One vector is turned by the same rotation once a tick. Each row is the vector after some number of ticks, and that number follows the row.
The counts run from 0 to 356.
0.17	0.44	-0.94	-1.21	-3.13	1.23	-0.36	0.20	-0.24	-0.80	0.13	2.80	-1.85	-0.26	0.07	0.80	1.45	-0.47	2.13	-1.64	2.16	-1.23	-0.37	0.19	-0.08	-1.12	-1.08	-4.30	-2.64	-0.93	-0.84	1.54	0.64	-0.61	-0.37	-0.23	1.34	-0.46	0.43	2.54	-0.59	-0.61	-2.47	1.72	-0.27	-1.19	-3.16	-3.53 | 135
-0.59	2.92	0.56	-1.38	-1.25	-0.89	-0.32	-1.41	0.39	0.61	1.62	-0.94	2.04	1.21	0.11	2.57	-0.52	-0.84	-0.39	1.63	0.60	-2.65	-2.64	-3.02	1.79	-1.91	1.62	0.94	-2.16	1.21	1.44	1.40	0.17	-1.21	0.91	1.38	0.12	-0.70	-2.41	-0.12	0.29	2.42	0.44	1.85	0.85	1.95	-0.95	-2.97 | 217
-0.71	2.00	1.20	-1.73	-0.92	-2.52	-2.02	-0.14	0.72	1.20	-0.24	3.11	-0.96	0.27	-0.78	2.02	4.17	0.03	2.09	-1.64	-0.06	-2.19	-0.90	0.36	0.16	0.12	1.95	-0.92	-1.19	1.04	2.28	1.01	-0.67	-0.31	-0.86	2.33	-0.47	-0.84	-2.10	-0.13	-1.78	0.14	-1.96	2.93	0.14	1.40	-0.66	-2.53 | 339
0.41	-0.78	-0.09	-1.69	-2.06	0.75	-0.88	1.64	1.85	-1.41	-0.83	-0.35	0.97	1.58	-0.94	0.79	0.81	-0.29	1.03	2.37	-0.44	-0.43	-0.07	-0.70	0.62	1.49	0.77	-3.08	0.57	-2.42	1.07	-0.28	-1.53	1.05	1.43	3.00	-0.05	0.01	0.26	1.39	0.05	1.61	-3.76	0.41	-0.60	3.52	-2.52	-3.29 | 51
0.54	-0.47	-0.20	-2.02	-0.44	-0.80	1.55	-2.55	-1.34	-0.68	0.76	-0.27	-0.54	-1.34	-0.34	-0.28	0.16	0.31	2.78	-0.02	3.17	-1.03	-0.23	0.71	2.24	-0.25	-0.94	-1.68	-2.25	1.72	0.03	1.72	0.13	-1.67	0.24	-1.86	1.37	-2.52	2.62	3.42	-1.48	0.08	-2.93	0.98	0.55	-0.46	-3.39	-0.77 | 139
-2.77	0.39	2.69	-0.31	-1.45	0.26	0.07	2.46	1.79	-1.13	1.64	0.39	1.47	1.67	0.73	2.72	1.21	-0.16	0.10	1.99	-0.63	-0.67	1.49	-1.80	1.02	-1.33	-0.25	1.91	-2.21	-0.43	0.19	2.43	-0.15	-0.50	-1.51	-0.08	0.50	-0.48	0.99	2.28	-0.01	2.99	-0.48	0.23	1.41	2.08	-1.74	-2.28 | 31
-0.01	-1.72	0.62	-1.17	1.36	0.59	0.33	-0.32	0.91	0.26	1.03	3.88	-2.02	-1.05	-1.27	1.07	1.06	-0.26	2.00	0.64	-0.01	1.01	-2.31	-0.55	1.11	0.46	1.24	-2.22	1.21	-0.03	1.11	-0.68	0.89	0.41	1.07	-0.10	-0.74	-0.81	2.39	0.67	1.60	-0.63	-4.01	2.48	-0.89	1.76	-3.84	-2.17 | 111
0.94	0.56	2.66	-0.73	-0.97	-0.79	-2.81	1.03	0.76	-1.09	-0.61	5.19	-1.69	2.58	1.25	0.91	-0.09	0.38	0.00	0.73	0.94	-0.19	1.81	0.17	0.94	-1.88	2.05	0.43	-1.25	-0.90	0.57	1.05	-1.30	-0.28	-2.53	-1.18	-0.97	-0.85	-0.04	0.96	0.19	1.31	0.35	3.94	0.57	1.41	-1.32	-2.53 | 312
0.79	2.49	2.60	-0.14	0.63	-1.34	-2.29	-0.29	1.79	-2.30	1.13	1.79	-0.01	2.52	-0.33	0.98	2.85	0.84	1.75	-1.82	0.96	-3.77	-0.02	-1.95	-0.01	0.42	-0.46	1.06	0.85	-2.41	1.56	0.18	-0.95	1.21	-1.28	1.47	-2.03	-0.89	-1.43	3.04	-0.34	-0.08	-2.60	0.10	1.03	1.90	-1.64	-1.12 | 187
-3.04	1.86	0.83	-0.82	-1.23	0.03	-0.17	1.92	1.10	-2.60	0.17	0.87	0.16	-0.99	-0.40	1.56	2.32	-0.03	1.03	2.30	0.79	-0.86	1.09	0.69	-0.34	2.19	3.02	0.08	-1.04	1.74	1.57	0.16	-1.98	-0.03	1.30	0.78	1.18	1.35	-0.98	1.42	0.03	1.61	-1.25	-0.71	-0.27	1.80	-3.28	-2.80 | 58
-1.21	1.94	1.20	-1.04	-1.09	-0.92	-1.06	-0.19	-1.85	-2.27	-1.19	3.85	-0.98	0.26	0.66	1.77	0.64	0.97	0.24	-0.30	0.54	-2.96	-1.05	-1.01	1.47	0.23	2.95	-1.30	-2.88	-0.57	-0.28	0.28	-2.12	-0.72	-3.37	-0.90	0.69	0.99	-0.39	2.81	-1.53	-0.07	-1.33	0.86	2.05	-0.29	-1.15	-1.96 | 160
-0.03	1.93	4.02	-1.32	-1.97	-0.13	-1.54	1.63	1.91	-1.89	-0.05	2.02	0.97	1.33	1.45	-0.38	1.18	0.09	1.27	2.57	0.69	-2.76	1.47	-1.11	-0.98	-1.98	1.67	0.92	0.22	0.64	0.12	0.37	-0.01	1.12	0.54	0.56	-0.34	0.61	-1.03	0.67	1.22	-0.92	-0.54	-0.77	0.82	3.04	-2.27	-2.94 | 66
-0.27	-0.35	0.14	-0.75	2.43	0.85	2.56	-1.05	2.00	1.12	2.65	0.05	2.03	0.82	0.71	1.59	-0.42	-2.88	0.51	2.39	1.59	-0.40	-1.48	-2.40	2.06	-1.49	-0.12	0.80	0.46	-0.11	-0.65	1.45	-0.03	-0.69	1.78	-0.71	0.67	-1.30	1.02	0.57	-0.27	2.91	-1.78	0.63	-0.44	1.89	-3.20	-3.20 | 233
1.76	-0.23	-1.86	0.14	-1.49	0.15	-1.49	-0.63	0.35	-1.28	0.45	5.82	-0.26	2.46	1.31	1.97	2.21	-0.46	1.95	-1.06	0.56	-0.17	1.62	1.67	1.70	-0.86	0.62	-0.66	-0.84	-1.19	1.31	0.45	-1.33	0.72	-0.91	-0.26	-0.92	-0.71	0.82	1.89	0.40	0.51	-1.09	3.75	-0.96	0.42	-2.13	-2.54 | 314
-1.13	2.19	4.03	-2.39	-0.65	-0.09	-2.61	2.37	0.04	0.15	2.07	3.69	-2.98	-0.79	-0.95	0.01	1.96	1.09	0.92	0.04	1.49	-2.39	0.19	-0.28	0.26	-1.84	0.53	0.98	-1.24	2.07	0.00	1.97	0.77	-0.77	0.12	-1.90	1.13	-1.06	0.29	2.30	0.49	-0.68	-0.88	0.64	0.90	0.74	-2.54	-0.83 | 125
-0.73	2.45	-0.91	-2.09	-0.43	-0.91	-1.23	-0.46	-1.35	1.84	1.18	0.08	-0.66	0.76	0.27	1.00	3.96	-1.47	2.77	-1.49	-2.01	-3.83	-1.37	1.06	0.55	0.46	1.19	-0.75	-1.17	0.75	1.26	1.05	0.14	0.05	0.43	1.97	1.35	-1.28	-0.22	3.47	-0.72	0.49	-1.95	0.01	2.05	3.25	-0.10	-0.76 | 1
-0.62	0.28	2.48	-2.55	0.06	0.58	0.22	0.71	1.89	-1.20	2.71	-0.52	0.70	0.93	0.30	0.27	-0.29	-1.87	0.64	0.56	0.20	-1.52	-0.56	-2.13	2.44	-3.29	-0.14	2.57	1.13	0.10	-1.02	3.30	0.79	0.45	-0.71	-1.59	-0.54	-1.82	0.55	1.11	1.09	0.48	0.19	1.94	1.47	1.36	-3.08	-0.88 | 250
1.24	-0.94	0.10	-1.80	-2.74	1.70	0.52	-1.02	0.28	-1.97	-0.23	-0.30	1.14	2.15	0.17	-0.49	-0.38	0.35	-0.06	2.80	-0.32	-0.73	0.69	-2.36	4.31	0.66	0.69	0.89	1.02	-0.08	0.22	0.77	-0.88	-0.05	1.72	0.26	-0.39	-1.77	1.99	1.61	-0.57	0.76	-1.73	-0.40	1.85	3.62	-1.20	-1.78 | 46
0.49	0.08	1.28	-2.26	1.12	-0.75	-1.82	1.20	1.66	-1.16	-0.16	2.46	-0.62	0.30	0.57	-0.75	-2.24	-1.93	1.48	3.92	3.35	1.38	1.20	-0.37	0.60	-1.46	1.99	-1.58	-1.36	0.18	-0.21	0.48	-0.99	-0.81	-0.63	-2.05	0.72	0.08	1.68	0.94	-2.02	2.80	-0.85	2.19	-1.06	1.57	-2.46	-2.61 | 294
-1.77	0.93	1.12	-2.44	0.90	-2.70	-0.87	0.16	-0.99	0.65	1.65	0.72	-1.65	-0.87	-1.56	0.46	2.97	0.28	3.58	-0.60	0.43	-1.16	-1.98	1.13	-0.19	1.29	1.01	-2.11	-0.25	2.12	1.16	1.03	1.04	1.18	0.10	-0.40	-0.77	-0.95	0.16	1.80	0.29	-1.34	-2.99	1.46	0.43	0.56	-4.08	0.16 | 120
-1.00	2.76	0.52	-0.59	0.55	0.32	-2.57	0.45	0.08	-1.41	0.75	1.52	0.27	1.69	-1.20	1.71	0.82	0.02	-0.90	1.97	2.18	0.49	0.07	-1.57	0.65	1.17	1.06	-2.08	-2.55	-0.39	1.66	0.05	-1.26	-2.20	0.32	-0.37	0.51	0.87	-0.82	2.67	-2.26	4.13	-1.75	-0.51	-0.89	0.52	-1.72	-2.06 | 176
0.21	2.24	0.35	-0.55	0.16	-2.29	-2.47	0.59	-0.71	-0.81	1.62	3.55	-1.18	2.74	1.56	0.30	3.11	-0.08	2.50	0.13	0.40	-1.27	2.48	2.63	-1.75	-0.20	1.44	-0.62	-0.43	-0.48	0.68	0.78	-2.44	1.71	0.15	-0.75	0.56	-0.09	0.18	3.45	0.57	0.83	-0.30	0.55	0.56	1.50	-2.23	-0.61 | 305
0.77	-1.32	-0.68	-1.23	-0.74	-2.35	-0.05	-3.01	0.17	-0.24	0.10	1.72	2.20	1.93	1.07	1.16	0.42	-0.71	1.38	0.87	1.69	0.64	0.52	-0.21	2.93	-1.07	0.77	0.13	-0.45	0.95	1.20	1.42	-1.44	-0.49	-2.22	-0.41	-1.99	-2.11	1.85	0.50	-1.25	0.55	-0.80	4.54	0.57	0.30	-2.26	-2.34 | 317
-0.39	-1.43	2.77	-1.73	-1.81	1.17	-0.06	1.03	2.52	-1.34	-0.10	0.95	1.35	1.17	0.10	0.13	-1.44	0.82	-0.58	3.58	-0.09	-0.29	1.19	-2.50	1.85	-0.38	1.68	0.48	-0.20	-0.11	-0.80	0.04	-1.26	-0.22	0.83	0.55	0.01	0.13	1.78	0.44	-0.65	1.64	-2.24	0.13	1.79	3.47	-1.60	-3.48 | 48
0.02	1.35	-1.54	-1.30	-1.48	-0.07	1.12	-2.17	-1.87	-0.56	1.16	1.60	0.19	1.86	0.16	3.05	1.42	-0.80	2.74	0.88	-0.27	0.39	-1.04	0.55	1.55	-0.10	1.14	0.16	-0.36	1.10	3.15	1.45	1.06	0.32	0.54	-0.15	-1.32	-1.25	-0.17	1.38	4.44	0.16	-0.75	3.13	-1.46	0.81	-3.15	-1.58 | 95
2.16	0.10	0.78	-2.43	-1.27	0.67	0.60	-1.86	1.20	2.03	0.21	0.81	-0.42	2.01	-0.43	-0.13	1.12	-1.34	1.75	1.12	1.19	-0.29	-0.69	-1.62	3.00	-1.98	-2.02	0.00	0.05	0.06	0.82	1.33	0.81	-1.59	1.19	0.91	0.53	-4.01	2.05	1.06	-2.36	0.76	-3.25	0.43	0.53	3.23	0.33	-2.35 | 351
-2.02	-1.19	2.11	-2.65	0.67	-1.28	-0.28	-0.32	1.09	1.68	2.01	0.40	-0.55	0.06	-1.58	0.53	0.25	-0.14	1.15	2.62	1.78	1.61	-1.16	-1.50	0.78	-0.61	1.58	-1.35	-1.97	3.13	0.10	0.73	2.17	-1.02	0.96	-1.34	-1.21	-1.22	1.16	0.36	0.08	1.11	-2.05	2.49	-0.36	1.22	-3.64	-2.12 | 115
0.22	1.17	1.08	-1.85	-3.02	1.62	-1.81	2.20	2.16	-0.78	1.42	0.46	-0.84	1.32	0.63	1.19	-0.47	-1.53	0.02	0.09	0.14	-1.63	-0.89	-1.35	0.24	-2.03	1.19	-1.88	1.33	-1.93	-1.07	4.06	-0.78	0.66	-0.38	-0.91	-0.53	0.11	-0.51	0.47	1.35	0.84	-0.49	3.41	0.44	0.97	-2.97	-2.47 | 253
0.28	1.42	0.18	-1.06	-4.42	1.88	-0.66	0.49	-0.35	-2.67	-1.20	1.28	-1.27	1.23	0.98	1.16	0.47	1.35	0.06	1.13	-1.00	-2.41	0.03	-0.28	2.21	2.21	2.27	-0.63	1.53	-1.70	1.16	1.54	-2.84	0.81	0.74	0.09	0.44	0.81	0.10	1.85	-0.58	0.10	-2.19	0.17	1.89	2.59	-1.26	-2.49 | 42
-0.91	3.05	-1.54	-0.95	1.45	-0.99	-1.03	-2.13	-1.05	-2.38	2.30	-0.13	0.26	3.49	-0.27	1.07	2.71	0.44	2.13	0.89	1.06	-0.81	-0.77	-0.70	1.71	2.45	0.12	0.06	-1.49	0.67	2.04	-0.83	-0.12	-0.77	-0.33	0.77	-1.37	-0.67	-0.46	4.30	-1.53	1.46	-2.27	-1.28	-0.60	0.70	-1.70	0.35 | 180
0.24	-0.22	1.27	-1.53	3.20	-0.52	-0.12	-1.37	-0.24	-1.23	-0.69	0.17	1.34	1.24	-1.84	0.00	-0.24	-0.56	0.97	1.97	2.76	-0.14	-1.52	-2.40	2.49	0.38	-0.38	-1.26	-1.48	-0.84	2.18	-0.19	-1.16	-0.88	-0.67	-0.13	-1.25	-1.67	1.06	2.86	-2.49	2.99	-2.85	0.59	-0.34	1.24	-1.60	-1.22 | 173
-0.22	-0.57	0.43	-1.04	1.46	-0.63	-1.02	2.11	2.40	-1.37	0.49	3.56	-0.96	-0.58	1.10	-0.08	-0.45	-1.40	1.40	2.64	3.14	1.02	2.31	0.26	-0.26	-0.10	2.01	-1.80	-1.74	-0.12	-0.09	-0.10	-1.79	-0.47	-0.40	-1.44	0.77	0.78	1.19	1.25	-1.15	1.77	-1.08	1.57	-1.35	1.34	-2.90	-3.34 | 295
1.02	2.42	1.32	-0.84	-2.79	1.10	-1.91	-0.10	0.10	1.47	0.05	4.12	-3.14	1.20	-0.35	1.10	2.38	0.84	0.17	0.15	0.49	-2.10	0.32	-0.10	1.48	-1.27	0.41	0.33	-0.70	0.51	-0.14	1.02	-0.38	-2.23	1.50	0.01	1.51	-1.08	0.23	1.24	-2.70	-0.23	-2.10	-0.40	1.11	1.77	0.19	-2.56 | 346
0.39	-0.13	1.03	-1.43	-1.66	-2.37	-2.09	-1.75	0.93	1.10	-0.85	2.81	-1.01	1.23	0.73	1.29	0.46	1.56	-0.11	-0.28	1.56	-0.32	0.48	1.42	-0.52	1.06	2.80	-2.79	-0.60	-0.04	0.52	0.68	-3.35	-0.48	-0.37	-0.71	-0.18	-0.13	0.86	0.31	-2.45	0.78	-2.65	3.15	1.77	1.53	-1.50	-3.15 | 321
-2.59	-0.13	-0.12	-1.09	-1.88	-0.65	1.53	0.68	0.64	-2.78	0.06	-0.55	2.31	1.29	0.82	2.60	2.75	-0.92	2.95	-0.84	-1.18	-2.57	-0.14	-0.41	1.52	0.75	0.91	0.20	-0.26	-1.71	1.85	2.65	-1.42	1.22	-2.88	1.72	-1.26	-0.47	-0.20	1.70	0.02	0.42	-1.74	1.72	0.85	1.42	-3.09	-1.99 | 35
-0.33	-0.85	0.34	-2.74	0.77	-1.61	-0.79	3.78	1.51	-2.26	1.10	1.02	0.04	-0.76	-1.12	-0.77	1.16	-1.53	3.40	-0.13	-1.06	-0.80	0.05	0.35	1.02	0.01	2.45	-1.56	-0.11	-1.01	0.44	0.71	-0.35	2.03	-0.80	1.90	0.18	-0.62	0.43	2.39	2.05	0.83	-1.41	2.19	-0.48	1.74	-3.50	-0.78 | 272
1.24	2.35	-1.31	-0.37	-2.23	-1.03	0.67	-4.27	1.14	-0.74	0.90	-2.26	0.54	1.79	0.32	1.61	-1.56	0.63	0.22	1.73	2.97	-1.35	-1.08	-3.26	2.00	0.97	-0.03	0.46	-0.42	1.29	0.06	0.30	-0.82	-2.20	0.43	0.36	-0.96	-1.45	-0.20	0.73	-1.82	2.05	-2.20	1.57	1.36	1.54	-1.04	-2.61 | 199
-0.39	-0.16	1.32	-3.04	0.71	-2.37	-1.50	-1.06	0.65	1.29	1.04	1.40	1.30	3.02	-1.76	0.97	2.60	-0.27	1.84	0.65	0.23	0.69	-0.58	-1.07	2.34	-0.98	1.05	0.87	-1.24	1.48	2.98	-0.08	1.21	-0.35	0.02	2.41	-1.44	-3.26	0.50	0.85	-1.09	1.92	-1.63	2.80	-0.22	2.34	-0.62	-0.43 | 334
-1.23	1.91	0.25	-0.80	-4.57	2.10	-0.49	1.03	-0.99	-2.75	-0.79	1.26	-0.05	0.84	0.56	1.05	1.27	1.35	-1.16	0.40	-0.24	-2.89	0.95	0.39	1.96	1.67	2.11	0.21	0.26	-0.87	0.17	2.56	-3.35	0.00	0.46	-0.72	1.28	0.54	0.15	1.68	-0.71	0.70	-1.30	0.29	2.49	2.01	-1.63	-3.22 | 41
0.12	2.21	1.10	-2.05	-3.97	0.72	-0.95	-1.81	-1.51	0.61	0.40	2.70	-1.38	2.09	1.04	1.77	0.55	0.60	-0.95	0.74	-0.25	-1.78	-0.69	0.23	-0.12	-1.19	2.39	-2.11	-0.53	1.91	0.34	1.69	-0.33	0.14	1.69	-1.91	-0.73	1.15	-0.36	0.14	2.34	-0.16	-0.85	2.43	1.41	0.91	-2.77	-2.20 | 100
0.22	2.10	3.43	-3.52	0.23	-0.97	-2.22	0.01	-1.49	0.35	1.65	0.18	-2.14	0.06	-1.59	-0.66	1.18	0.65	1.42	1.21	1.12	-1.04	-1.09	-0.40	2.15	-1.30	1.19	0.01	-1.24	3.26	1.14	2.77	1.48	-0.82	1.14	-2.12	-0.30	-2.27	-0.12	1.69	0.08	0.16	-0.88	0.79	1.36	1.22	-2.29	1.23 | 123
